(in the rows, 128 means zero)
Each run below is a few steps of one of 7 hidden systems, one row a step.
seq 1, q712, 11 rows:
[[ 99 131 112 129 109 113 140 106 154 121 145 149 107 140 145  87 169 128
  123 146]
 [ 93 133 136 102 106 111 119 129 124 125 125 124 141 164 101 133 168 162
  145 153]
 [149 156 140  96 144 137 130 125 120 116 154 121 145 142  79 158 131 151
  145 121]
 [168 134 143 119 120 183 130 118 151 106 171 139 133 111 119 114 107 109
  140 122]
 [112  87 130 140  86 153  93 118 167 100 132 147 152 100 130 116 132  92
  134 125]
 [104 120  90 141 111  77  60 117 148 118 125 117 140 111 115 137 133 134
  151 120]
 [157 133 110 121 128 109  80 127  80 139 129  96 121 124 129 131  87 187
  151 130]
 [170  95 166 122 141 165 131 137  83 135  87 123 128  87 140 157  77 152
  112 105]
 [125 112 150 163 152 119 151 143 161 130  97 130  93  69 156 143  82  77
  102 101]
 [102 128  92 182 130  88 133 160 138 147 106 112  82 155 183 105 102  81
  114 156]
 [126 118  98 148 145  96 143 138  69 175  74 113 128 200 160 134 177 150
   96 137]]
seq 2, q484:
[[112 113 126 101 132 118 105 119 124 124 108 101 143 116 146  96 115 112
  154 153]
 [148 122 119 131 121 105 147 103 125 138 143 143 154 174 115 138 102 124
  145  92]
 [127 142 128 138 116 149 123 128 122 141 151 119 102 102 111 129 144 175
   94 103]
 [ 96 113 161 120 140 163 120 140 104  97  98 117 131 101 155 130 103 111
  115 164]
 [164 126 118 151 123  86 147 143 134 121 131 174 143 155 143 161 116  88
  153 133]
 [145 129  74 129 119 109 104 139 140 160 139 109  92 114 110 113 168 176
  126 120]
 [ 99 107 158 100 156 163 118 112 115 134  77  68 133 145 130 102 104 130
  119 132]
 [155 161 168 151 126 114 187 131 110 141 144 166 157 171 141 153 111  95
  122 103]
 [120 146  67 135 126 128 135 164 121 134 178 141  95  67 124 126 180 152
  103 152]
 [ 72  81 112 100 160 141 101 103 156  89  73  95 112 128 144 104 111  95
  133 164]
 [157 147 172 142  95  78 154  96 164 142 123 169 154 221 124 136 133 108
  162  93]]
seq 3, q60:
[[109 138 173 116 144 124 146 118 188  99 107 149 120  94 153 115 155  58
  142 152]
 [ 97 135  97 102 103  81 168 151 163 141 188 142 159 116  97 110 129  96
  169 140]
 [106 118  85  94 101 159 111  97 137 142 172  92 125 165  83  70 132 182
  133 118]
 [134 106 168 134 109 182  68  49 130  81 111 144 159 161 135 118 122 135
  117  96]
 [164 161 157 145 121 120  80 129 121  71 160 180 167  55 129 188 144 107
  148 132]
 [ 99 132  78 109 125 112  70 188 129 102 143  93  98  43 122 130 125 140
  159 204]
 [101  44  82 139  92 102  76 144 121 153  80  83 146 167 142  97  58 122
  157 136]
 [200 111 150 159 103 114 111 124  48 194 108 125 186 144 126 158  95 177
  121  38]
 [158 168 164 136 209 173 135 136  32 122  94 104  92  51 155 175 136 181
   58 123]
 [101 110 104 171 196 102 172 169 134  87  70 156  55 105 207 171  91  47
   96 193]
 [137 110  88 167  79  22 222 219 166 226 125 158  89 180 137 131 145 108
  151 132]]
seq 4, q60, 11 rows:
[[130 124 154 111 141 129 136 129 128 137 110 110 166 139 100 147 118 115
  139 107]
 [155 151 121 124 145 154 145 128 118 127 168 121 118 108 130 118  97 120
  123 125]
 [117 107 111 133 120 150 132 129 126 115 131 150 118 113 162 102 152 116
  109 156]
 [ 91 111 120 150 110  93 114 125 153 127 117 137 140 136 110 146 149 121
  121 107]
 [131 164 144 116 124  97 117 114 123 137 142 107 113 143 112 126 105 162
  149 118]
 [155 121 139  91 146 164 132 122  96 112 116 126 140 141 144 119 129 131
  140 164]
 [151  97 111 146 135 156 130 149 151 120 126 142 144 102 117 157 134  82
  114 117]
 [105 149 131 159 101 108 123 149 147 145 155 115 101  87 132 107 112 137
  119 115]
 [ 86 129 127 116 124 101 121 112  83 133 112 119 146 165 152 104 134 152
  126 153]
 [171 114 104 122 157 117 127 102 121 127 104 140 148 163 105 171 145 130
  129  99]
 [174 143 167 123 133 156 141 140 153 130 130 128  75  78 127 132 109 142
  132 122]]
seq 5, q484:
[[ 65 124 162  98 109  87 146 144 165 127 117 134 135  76 137 101 155 106
  155 164]
 [104 160 102  95 131  81 115 113 146 103 168 118 156 178  83 139  97 120
  190 148]
 [166 143 116 125 111 194  91  80 154 104 177 126 116 160  87 111 141 160
  122  97]
 [118 100 196 128  90 198 102 120 128 114 121 133 173  61 135 107 146 117
  101 111]
 [118 132 146 141 115  62 103 141  97 103 139 159 190  66 149 166  87 101
  161 136]
 [176 117  52 127 116  87  78 115 111 111 154 151  86 117 129 143  84 186
  166 133]
 [159  45 142 124 101 188 108 128 127 152  71 103  97 144 116 123  87 188
  114  97]
 [142 137 216 185 118 126 145 189  89 179  76 102 151 131 138 174  92 114
   97  87]
 [166 180  83 170 166  99 140 198  39 154 146 120 105 107 186 151 132 126
  106 171]
 [144  56  23 114 191 144 164 131 116 137  76 119  79 150 176 110 139 106
  103 171]
 [104 102 141 145 144  74 198 109 199 187  50 121  89 210 125 113 160 100
  105  79]]
seq 6, q889:
[[ 84 107 130 150 132 113 125 161 155 136 110  94 147 118  83 171  76  95
  118  95]
 [142 159 115 153 107 117  94 122  95 165 162  84 121 151 131  92  73 167
  133 100]
 [198 119 124 164 114 153 117 137  75 141 103 159 108 141 185 136 171 151
   98 138]
 [143 146 139 159 179  86 161 141 166 116  97 157  94  88 148 176 143  67
  114 119]
 [ 74 140 139 103 147  82 177 121 150 146 127  96  78 118 148  72  56 121
  143 138]
 [ 98  66  88 122 113 170 174 119  88 152 118 134 110 193 123 110 134 186
   79 123]
 [156 167 119 149 155 147 144  82 158 121 155 151 112 146  78 166 204 147
   78  61]
 [121 222 205  99 139 131 138  86 151  99 168 132 118 105 165  62 157  98
  148 163]
 [ 67  74  99  81 113 144 174 154 114  91 129 171 174 162 152 108 155  87
  147 229]
 [ 95  76  35  84 133 107 107 113 200 121 149 114 157 125  11 163 154 137
  153  97]
 [140 154 200  78  98 173  32  65 126 135 140  60 176  97  88  72 118 191
  158  82]]
seq 7, q735 (11 x 20):
[[ 85 124 141 152 120 120 160 136 148 114 126 163 149 138 126 150 156  86
  103 128]
 [109 165 103 130 124 112 124 108 147 121 169 136  99 131  91 134 157 164
  116 113]
 [122 122 129  89 139 156 123  88 121 117 110 116 106 173 136  85 146 157
  134 155]
 [138 113 158  92 122 122 144 120 151 103 118 168 175 139 120 140 154  88
  168 148]
 [119 147 124 103 109 132 112 132 162 112 192 122 134  65  85 115 114 137
  156 125]
 [ 90 104 114 118 120 176  80 115  93  86 132 107 129 120 149 105  85 147
  123 168]
 [159  96 141 148 109 102  88 129 108  83  95 189 158 126 154 189 123 120
  152 145]
 [166 149 150 116 122  83  99 159 136 158 125 105  97  43 112 147 113 173
  161 112]
 [109 115 121 115 165 137 120 168  67 157  86  47 132 122 153 108  60 123
  125 158]
 [178 101 107 198 121 110 137 168 104 145 115 155 175 173 147 184  93  60
  123 105]
 [171 146 133 192 106 132 132 155 147 198 140 109  75  78 119 127 151 161
   78  52]]
seq 8, q735, 11 rows:
[[ 91 126  85 130 164  71 161  85 127 150 129 120 126 134 137 108 105 114
  112  94]
 [127 116 140 136 108 137 197 121 144 139 142 159 102 190 119 124  86 133
  120 105]
 [129 128 151 121 142 193 164 147 162 119 120 133 104 136  87 155 178 130
   91 130]
 [ 96 194 127 128 165 129  89  91 163  92 141 102 118 142 126 106 181  93
  119 149]
 [112 147 125 106  74 101 116 110 122 121 170 155 157 175 145  76 156 141
  170 167]
 [131  55 105  59 106 153 132 113 129 119 136 160 165  88  89 131 162 165
  151 132]
 [113 120 146  95 167 140  94  67 154  65 124 121 130  65 113 138  70 105
  142 112]
 [125 160 187 145  87 128 111 166 108  76 153 161 111 127 158 140  46 129
  168 185]
 [161  90  93 129 103 141  80 219  98 118 113 129 123  79 115 184 153 162
  145 188]
 [149 115  91 147 164  87  21 107 125 144  67  50 136  88 142 134 102 116
  140  94]
 [151 139 197 167  94  76 139 144  60 191 103 116 169 156 181 113  35 126
  146  84]]
seq 9, q218 (11 x 20):
[[178 138 138 127 127 124 145 118 146 148 130 140 143 140 139 115 154  92
  145 114]
 [106 128 123 131 114 137 157 125 131 141 159 146 135  97 132 105 154 119
  103 118]
 [ 81 120 102 131 137 135 107  93 118  94 142 126 126 135 131 117 105 135
  113 134]
 [157 127 116 129 116  96 104 114 127 109 128 154 117 152 125 154 117 154
  158 131]
 [150 129 154 104 115 141 131 159 128 141 126 126 123  95 103 144 165 161
  137 136]
 [106 134 157 106 137 170 119 129 136 117 129  87 151 113 116 108 113  98
  130 138]
 [143 128 110 149 103 103 117 135 128 135 149 136 154 147 155 109  94  90
  153 130]
 [142  94  87 146 112 122 123 149  97 155 129 140 131  95 137 139 154 157
  103 121]
 [107 120 145 125 170 147 112 106 114 113  93  97 115  89 120 149 104 145
   97 106]
 [142 160 163 131 136  84 152 142 131 129 118 131 105 154 148 138  71 115
  161 143]
 [141 114 105 128 118 137 181 193 120 163 128 136 120 145 129 135 165 125
  120 160]]
seq 10, q532:
[[167 140 105 106 177 132 135 146 119 121 123  99 122 145 131 133  73  89
  162 159]
 [181  79 123 139 117 155 167 147 159 167 103 137 106 131 149 107 124 101
  120 106]
 [ 92 115 114 144 119 116 135 119 134 183 122  99 144  96 115 106 171 137
   85  74]
 [ 87 184  95 142 162  80 121  90 104 127 146 102 135 189 125 127 126 125
  119 117]
 [176 153 131 126 148 106 173 121 138 111 123 183  83 183 148 153 151 124
  144 157]
 [127 121 154  94 143 139 157 133 193 116 119 144  86  53 109 128 177 126
  127 135]
 [ 50 129 130 105 113 141 120  98 185 113 168  95 154 119  94  70 110  92
  136 122]
 [125 123 109 139  63 151 122 117 115 112 178 173 176 215 121 114 146 133
  138 142]
 [169 142 132 139 110 156  68 121 104  83 140 175 111  89 133 165 199 188
  114 142]
 [ 97 153 192 119 144 130  74 103 117  66 119 118 110  43 160 126  64 128
  140 152]
 [110  70 156 102  79 130 163 186  97 123 129 152 179 128 138 131  30 108
  175 170]]
seq 11, q712, 11 rows:
[[100 128 112 128 159 126  73 150 113 115  97  80 142  83 121 151 145 118
  115 147]
 [152 139 111 119 166  87 126  78 102 126 121 124 123 147 157 120  69 125
  149 112]
 [170  93 149 148  85 135 169 170 108 171 121 161 108 111 158 129 113 155
  120 121]
 [ 78 116 126 136 171 151 133 164 139 134  85  80 109  91 115 149 154 108
   81 137]
 [105 180 114 149 170  79 143  77 132 120 130 114 109 201 158 108  90  92
  126 118]
 [173 129 143 151  73 124 178 166  83 167 140 181 130 170 166 123 171 157
  123 149]
 [ 98 126 133  81 181 170 154 146 135 127  99  97 134  83  90 147 228 132
   92 154]
 [ 85 187 138  87 163  96 162  52 178 105 167 116 128 182 112  77  87  87
  160 120]
 [153 108 134 148  17 146 160 175 119 141 192 208 162 190 120 129 133 143
  152 145]
 [116 110  88 108 146 197  70 142 153  96 129 105 151  72  52 173 242 144
   91 135]
 [118 197 147  85 161 103  57   4 167  76 163  94 126 135 123  66  72 121
  180 105]]
seq 12, q889 (11 x 20):
[[141 120 143 143 121  99 124 119 120 132 115 153 154 122  97 189 132 149
  125  75]
 [145 183 173 126 125 131 124 164 117 139 149 100 104  78 135 119 110 143
  140 143]
 [142 113 114 143 138 164 133 158 109 107 104 125 112 172 171 123  99  92
  125 186]
 [133  96  83 158 121  70 145 125 177 154 112 151 120 164 110 146 130 103
  131  85]
 [105 147 146 121 131 112 120 109 123 177 123  80 100  73 133  78 147 175
  106  91]
 [134 136 141 127 169 185 154 107  43  97 118 140 138 148 168 139 115 137
   80 145]
 [165 143 112 134 126  96 194 131 173 106 170 209 102 156 114 167 127 101
  153 126]
 [ 77 133 146 104 104 130 126 139 214 141 123  87  64  92 123  55 161 127
  139 155]
 [ 47  91 116 118 152 173 106  84  80 107  88  87 187 197 124 117 140 117
   81 136]
 [168 161  98 113 117  78 145  92 103 140 196 181 196 149  74 168 155 155
  154  74]
 [185 160 171  75 105 179 107 161 151 122 165 124  97  20 142  80 173 152
  161 180]]
seq 13, q532 (11 x 20):
[[120 129 113 115 163 138 145 113 109 113 120 130 101 143 121 148 132 152
  108 136]
 [138 143 159 138 131 134 146 132 162 120 130 134 101 131 112 146 104 118
  129 110]
 [112 146 143 134 104 122 141 163 153 139 143 123 128 114 128 111 146 102
  136 148]
 [105 110  97 122 130 131  98 116 130 111 125 122 159 135 124 119 163 107
  128 142]
 [156 124 126 122 116 120 102  82 129 118 132 144 131 153 125 120 127 151
  148 109]
 [141 148 157 112 121 141 151 134 100 131 142 141 110 104 149 116 135 164
  123 145]
 [ 96 114 126 130 151 154 138 145 116  98 131 131 134  86 121 157 102 106
  105 143]
 [125 111 117 155  92 112 102 144 161 124 132 129 126 144 113 138  81 114
  146 116]
 [137 123 139 133  92 127 107 154 106 161 104 106 131 151 142 107 167 161
  132 150]
 [141 132 134 110 178 148 110 111  80 122 100 102 165 116 127 153 146 133
  107 119]
 [176 148 125 133 150 104 152 120 129 136 152 134 115 116 139 133  59 106
  147 103]]
seq 14, q218 (11 x 20):
[[ 85 119 204 147 116 139 139  93 167 116  84 133 115 141 150 113 117 104
  100 101]
 [ 77 176 114 142 114  45 147 138 117 147 151 134 146 193 125 129 146 129
  145 143]
 [159 133  44 102 173 157 125 118 125 126 138 112  90 142 109 123 193 152
  109 152]
 [167 114 185 109 137 172 124  45 174  88 104 165 115 125 139 116 134 117
  127  94]
 [ 82 171 177 125  66  74 160 134 144 120 189 181 161 134 112 126 133 128
  162 132]
 [ 89 124  37 101 120 170  93 158 115 110 183  94 133 125  88 104 158 155
  130 187]
 [193  76 124 116 122 179  32  64 141  89  91 124 146 130 131 122  97 129
  155 106]
 [164 152 208 135  65  56 122 149 114 156 149 174 177  62 124 155 121 151
  175  91]
 [ 69 147  99  99 148 161 144 214  73 144 173  61 138  33 109 117 115 140
  111 182]
 [155  58  95 140 163 186  81 120 120  93  75  87 131 146 165 123  10  61
  134 143]
 [191  92 161 207  61  34 147 175 124 202  83 180 140 135 159 179 102 124
  138  63]]

Name the system that made each run.
seq 15 (2 x 20):
[[112 153 120 114 150 119 144 108 125 112 156 121 106 114 129 116  76 131
  135 128]
 [132 106 132 122  98 147 141 123 127 119 129 153 104 166 137 114 130 159
  130 148]]

q889
seq 16:
[[117 129 197  79 131 170 123 114 164 103  99 126 125  84 141  90 192 112
  135 163]
 [103 106 136  88 109 154 130  94 132 106 180 146 219  93  91 114  98  94
  148 107]]

q532
seq 17, 2 rows:
[[169 141 108 169 111 137 135 197  93 144 149 142 141 147 122 175 149 127
  116 146]
 [113 155 123 151 148 142 100 150 141 161  91  57  77 118 138 105 163 134
   90 131]]

q60
seq 18:
[[139  95 117 115 117 192  71 110  93 142 116  91 158 103 113 107 168 174
  100 107]
 [141 171 155 161 141 134  97  92  67 121 145 114 151 129 155 131  59 136
  108  85]]

q532
seq 19, 2 rows:
[[164 133 147 142 114 148 104  97 149 104 133 146 107 145 128 135 117 136
  135 110]
 [120 144 175 128 100 130 138 149 119 136 140 141 123  83 152 112 138 138
  128 145]]

q532
seq 20:
[[124  93  93 109 136 138 160 120 134 191 126  76 164 159 114  73 103  99
  125  90]
 [150 122 134 136 127 158 164  64 105 151 154 152 140 130 136 100 119 151
   87  50]]

q60
seq 21 (2 x 20):
[[128 123 128  99 117 157 160 146 143 128 157 121 105 130 120  96  85 132
  148 153]
 [104  82 128 147 104 164 126 132 146 117 115 134 155 163 101 149 127 109
  104 109]]

q712
seq 22 (2 x 20):
[[156 129 156 117 108 149 126 114 128 146 121 119 126 157 128 103 132 151
  138 119]
 [126 128 148 121 125 149 153 156 103 147 138 118 163 100 113 143 123 127
  115 116]]

q484
seq 23 (2 x 20):
[[128 136 118 127 130 135 131 108 148 123 138 125 148 182 118 113 140  97
  134 125]
 [135 131 144 122  96 153 134 113 145 128 158 147 144 129 114 112 159 133
  127 112]]

q735
seq 24:
[[140 120 140 118 126 106 140 117 149 152  99 119 125 171 120 124 142 130
  143 113]
 [119 131 144 122 125 139 154 144 117 166 129 105 150 109 123 111 150 130
  107 109]]

q889
seq 25, 2 rows:
[[140 146 100 111 130 148 118 148 106 151 186 106 179  50 111 106 151 120
  126 123]
 [163 104 107 117 137 174  74 100 115  68 140 141 137  96 153 123  84 108
  148 154]]

q889
seq 26:
[[132 100 157 124 100 136 154 164 103 119 129 175 127  75 142 157 112 147
  129 149]
 [107 135 111 148 147 141 115 164 159  98 126 110  78 124 101 168  91 116
  121 151]]

q889
seq 27:
[[123 163 156 171 115 108 108 107  93 143 118 125 153 186 147 136 132 136
  107  98]
 [161 166 134 125 160  75 147 151  88 127 121 158 124 109 149 174 152 131
  141 156]]

q532
seq 28, 2 rows:
[[114 103 144 100 104 126 152 143 146 135 119 124 140 160 120 111  94 115
  164 148]
 [127 109 129 130 119 166 123 152 137 119 145 126 164 112  75 167 121 115
  120 111]]

q735
